In the rows, zero is written as 128.
Each path is a new rotation, seen through one point. The rows after it are directions, each followed by how far the rotation turns it, in deg/step (0 if it stays put).
Each turn is a multiple of 5 degrees from 10 to 175, or 0.
Each row of a path follows its step; steps can be skipped.
Rotation 1:
step 1: [140 126 132 133 118 112 131 129 131 140 130 134 130 127 126 123 125 135
 128 131 134 125 119 135 120 125 127 137 140 127 129 121 137 130 125 124
 123 129 126 113 142 126 127 134 135 136 126 123 128 131 120 130 129 129
 137 125 122 128 136 131 130 124 120 124 137 122 130 127 135 132 134 128
 129 128 128 133 111 132 123]
step 3: [132 119 127 134 126 120 129 120 127 144 131 125 132 128 122 122 137 128
 128 128 134 131 121 117 128 129 134 127 134 129 125 123 126 126 122 122
 134 132 117 135 124 114 126 137 138 139 131 119 125 130 117 132 124 130
 130 131 129 130 122 128 135 126 134 126 145 128 132 118 123 137 141 134
 132 124 127 125 130 136 135]
step 4: [134 118 122 130 132 127 129 138 124 132 128 124 126 129 123 123 133 132
 118 143 132 123 126 125 127 123 125 134 134 130 129 120 127 113 117 122
 130 128 127 131 135 128 119 129 120 124 133 131 126 141 129 126 127 139
 128 126 119 121 125 143 132 117 134 123 132 130 137 129 135 130 140 128
 133 135 119 124 123 119 134]
step 12: [130 122 119 136 126 120 131 121 128 131 133 135 125 128 123 119 123 131
 130 130 132 125 125 136 127 115 132 136 124 137 136 120 129 136 132 129
 130 137 139 129 125 124 126 125 139 126 117 121 120 133 132 121 139 121
 139 127 124 124 136 137 131 121 133 133 134 120 130 135 138 127 132 137
 128 138 130 134 123 135 136]
step 14: [134 120 131 136 120 127 127 130 130 130 131 130 127 121 125 123 125 131
 131 121 142 127 133 121 121 125 132 134 135 138 127 121 123 132 137 122
 140 138 123 139 129 116 131 121 128 130 129 119 122 132 127 131 121 131
 133 135 128 129 113 134 133 124 140 119 130 130 128 138 137 129 131 132
 135 123 137 133 127 117 133]
step 18: [130 131 128 134 122 127 123 131 122 124 129 132 137 125 120 124 133 121
 132 134 123 135 121 122 122 130 114 134 126 129 138 125 131 125 131 121
 125 126 124 129 120 126 123 134 133 136 124 124 126 123 115 119 138 123
 126 132 137 126 128 135 134 121 139 117 117 121 124 118 128 117 127 132
 130 128 114 124 137 134 124]
step 20: [125 128 121 133 120 118 126 131 135 118 129 134 131 126 119 129 128 127
 123 133 125 127 127 123 131 128 123 140 128 127 129 123 121 129 125 122
 127 116 128 124 123 122 123 136 131 127 132 138 126 135 127 134 146 120
 128 128 128 131 120 129 139 131 131 122 124 119 130 128 146 131 129 128
 131 140 136 113 129 122 119]
step 21: [133 127 115 114 113 118 123 130 125 134 138 135 117 129 122 127 136 121
 123 133 131 131 123 133 126 134 130 145 128 127 135 132 123 135 129 119
 125 127 130 129 132 122 128 127 133 133 128 116 124 123 118 129 127 135
 126 138 125 136 123 127 142 127 132 128 126 130 126 124 130 127 127 129
 139 127 137 133 124 131 118]
Directions:
[128 129 128 128 132 129 127 128 129 130 129 126 129 129 127 128 126 126
 128 127 128 128 132 126 127 127 126 129 128 129 129 129 130 126 130 127
 125 127 126 127 129 130 128 129 128 129 128 128 127 126 129 129 129 128
 126 128 130 128 129 129 131 129 126 126 124 127 128 128 128 127 125 128
 129 126 128 126 129 129 127]  35
[130 127 129 128 129 127 127 129 128 128 131 128 129 127 129 131 129 127
 127 128 129 130 129 127 128 129 129 126 127 128 124 127 130 129 127 127
 126 128 129 129 128 127 127 126 126 130 128 128 131 131 131 128 130 129
 126 126 128 130 127 127 128 128 132 126 127 130 129 129 128 128 128 130
 130 129 127 126 128 125 126]  70
[126 129 128 128 126 128 128 126 126 127 128 132 130 130 129 129 130 129
 129 126 129 127 129 128 125 126 128 128 128 127 131 128 126 129 128 129
 125 128 127 128 129 130 127 128 126 132 129 130 126 127 128 128 130 129
 129 126 128 128 127 127 129 129 129 129 127 128 128 128 126 129 129 129
 126 130 129 127 126 130 124]  35
[126 128 130 127 127 127 129 128 129 126 129 128 129 128 129 128 130 129
 129 129 125 129 129 129 128 125 127 127 128 128 130 126 127 127 127 125
 129 127 125 129 124 130 125 127 129 128 130 127 128 130 128 127 128 127
 128 129 128 126 127 126 128 128 129 125 127 129 126 127 130 129 124 127
 126 127 128 130 128 126 128]  160
[130 128 129 127 128 129 129 126 128 129 127 129 131 129 132 130 127 129
 127 128 128 127 127 128 129 126 129 125 128 127 130 132 132 127 126 127
 130 128 126 125 129 127 129 128 126 128 129 126 127 131 127 130 131 130
 128 127 126 127 128 128 129 130 127 128 129 129 129 125 127 128 129 128
 128 127 127 128 127 127 130]  10
